(in the rows, 128 means zero)
One turn moves every row onto another: examples first, then more rows asked
Z984: [114 143 143 106 146 149 123 157 165 148 123 149 144 151 140 152 146 154
 145 120 149 135]
Z869: [ 98 113 146 143 158 125 122 112 136 116 173 131 126 147 136 118 144 132
 125 130 125 144]
Z28: [ 97 122 138 121 119 143 143 131 149 142 135 103 185 138 124 146 154 169
 169 119 130 107]
Z196: [133 125 134  93 154 127 140 151 122 119 160 151 128 111 128 134 157 149
 121 122 188 129]
Z688: [127 124 135  97 160 130 137 148 127 114 159 155 131 107 136 139 159 145
 117 114 186 140]
Z118: [127 118 134 134 160 132  94 121 125 120 160 113 151 171 158 137 133 166
 140 111 123 126]
Z948: [117 142 146 115 150 145 124 159 161 149 131 148 147 151 141 154 138 154
 149 126 152 134]
Z170: [ 99 127 135 119 112 142 139 141 147 148 131 107 180 131 123 143 159 160
 165 111 141 108]
Z601: [137 115 135 101 163 130 140 145 125 112 151 159 136 113 127 139 158 147
 121 125 181 141]
Z36: [131 121 129  91 161 132 138 145 124 119 144 155 130 114 125 142 162 150
 117 121 181 141]
Z287: [116 104 146 138 160 140 122 105 135 113 186 112 144 158 127 120 155 193
 143 100 137 111]
Z597: [ 94 128 132 116 114 143 135 130 144 144 142  96 184 133 131 147 152 168
 164 107 132 111]
Z575: [137 121 129  96 153 126 140 149 123 122 148 156 138 108 130 136 161 147
 126 116 186 134]
Z631: [126 103 129 102 125 121 146 138 110 101 147  98 164 101 120 137 180 156
 139 120 159 114]
Z999: [104 115 143 140 159 125 116 108 131 117 170 141 129 146 140 117 145 134
 123 132 127 148]
Z65: [ 95 108 165 131 176 131 111 122 128 114 184 103 125 136 136 121 164 161
 123 127 149 109]
Z76: [130 102 130 101 119 129 140 132 113 103 151 100 162 103 116 124 173 160
 146 115 160 103]
Z195: [124 100 132 104 130 129 136 127 111 100 152  99 159  91 118 133 179 160
 146 112 159 110]
Z207: [124 100 126 100 120 130 140 139 114 104 143  93 158 102 119 137 182 159
 145 126 152 114]
Z79: [124 105 129 106 124 125 140 134 111 109 144 103 166  96 121 131 178 152
 146 116 163 106]
Z308: [115 107 137 143 161 143 128 111 133 114 184 111 140 153 124 123 158 195
 150 105 133 108]
Z140: [123 112 144 131 159 129  87 116 126 120 160 111 150 170 153 129 137 164
 135 110 125 130]
Z611: [119 103 144 143 150 146 119 107 141 111 181 114 139 154 131 118 161 193
 139 108 132 112]
Z339: [116 148 145 113 145 143 119 154 166 152 133 149 140 142 144 150 142 150
 155 118 148 138]
Z889: [141 125 131  96 154 123 146 154 127 113 153 151 132 117 129 142 160 151
 121 119 182 143]
Z448: [ 96 130 132 116 112 135 144 141 147 140 136  97 179 137 120 146 162 164
 164 118 133 114]
Z559: [105 114 149 135 157 125 111  98 133 125 174 136 125 147 138 118 151 147
 123 135 129 144]
Z95: [122  96 133 103 134 126 141 127 108 101 148  99 170  97 118 136 174 158
 141 125 161 107]
Z977: [119 116 139 133 157 135  85 115 126 124 160 111 150 169 154 134 140 169
 124 115 127 131]
Z404: [ 96 107 161 130 169 132 113 118 125 117 186 105 126 137 147 125 164 166
 116 133 149 105]
Z950: [ 99 114 153 134 161 123 113 103 134 121 176 135 134 149 137 114 146 137
 120 127 131 145]
Z156: [123 144 139 102 143 140 127 163 161 150 130 145 130 145 140 153 149 156
 149 129 153 137]
Z297: [ 92 109 155 141 180 133 116 135 127 113 183  97 121 137 136 130 159 160
 122 128 152 110]
Z574: [ 98 122 134 110 115 145 145 131 147 140 132 103 181 141 131 145 159 167
 162 114 129 105]
Z7: [115 151 143 110 142 141 121 159 157 157 134 149 135 144 131 144 141 148
 148 126 156 137]
Z333: [ 98 129 131 116 106 142 132 139 144 143 137 102 183 142 124 140 150 161
 161 112 135 111]
Z691: [124 100 130  94 132 126 145 124 106 107 144 102 159  98 119 137 180 160
 142 121 156 106]
Z420: [132 116 123  91 146 127 149 151 123 113 155 150 134 116 134 138 163 150
 115 122 180 139]
Z569: [123 114 133 135 158 123  97 122 123 117 162 103 147 166 158 135 129 159
 137 113 123 128]
Z184: [118 146 140 113 144 142 124 162 158 156 128 149 144 142 136 150 146 151
 152 120 160 131]
Z155: [116 150 142 110 145 137 130 166 164 151 133 142 143 148 136 156 146 157
 150 124 155 135]
Z996: [122 105 133 145 162 136 129 113 132 111 185 112 134 155 122 125 152 190
 147 102 135 117]
Z991: [ 92 107 154 134 179 133 117 127 123 112 182 102 126 131 137 125 165 156
 121 133 149 107]
Z905: [ 93 126 126 111 111 144 143 143 147 149 139 104 175 141 125 150 157 169
 158 119 133 118]

Z889 moves to Z155
Z575 moves to Z184
Where do these go?
Z65 moves to Z950
Z118 moves to Z308
Z207 moves to Z420
Z36 moves to Z984
Z195 moves to Z688
Z76 moves to Z196
Z28 moves to Z95
Z869 moves to Z569
Z611 moves to Z404

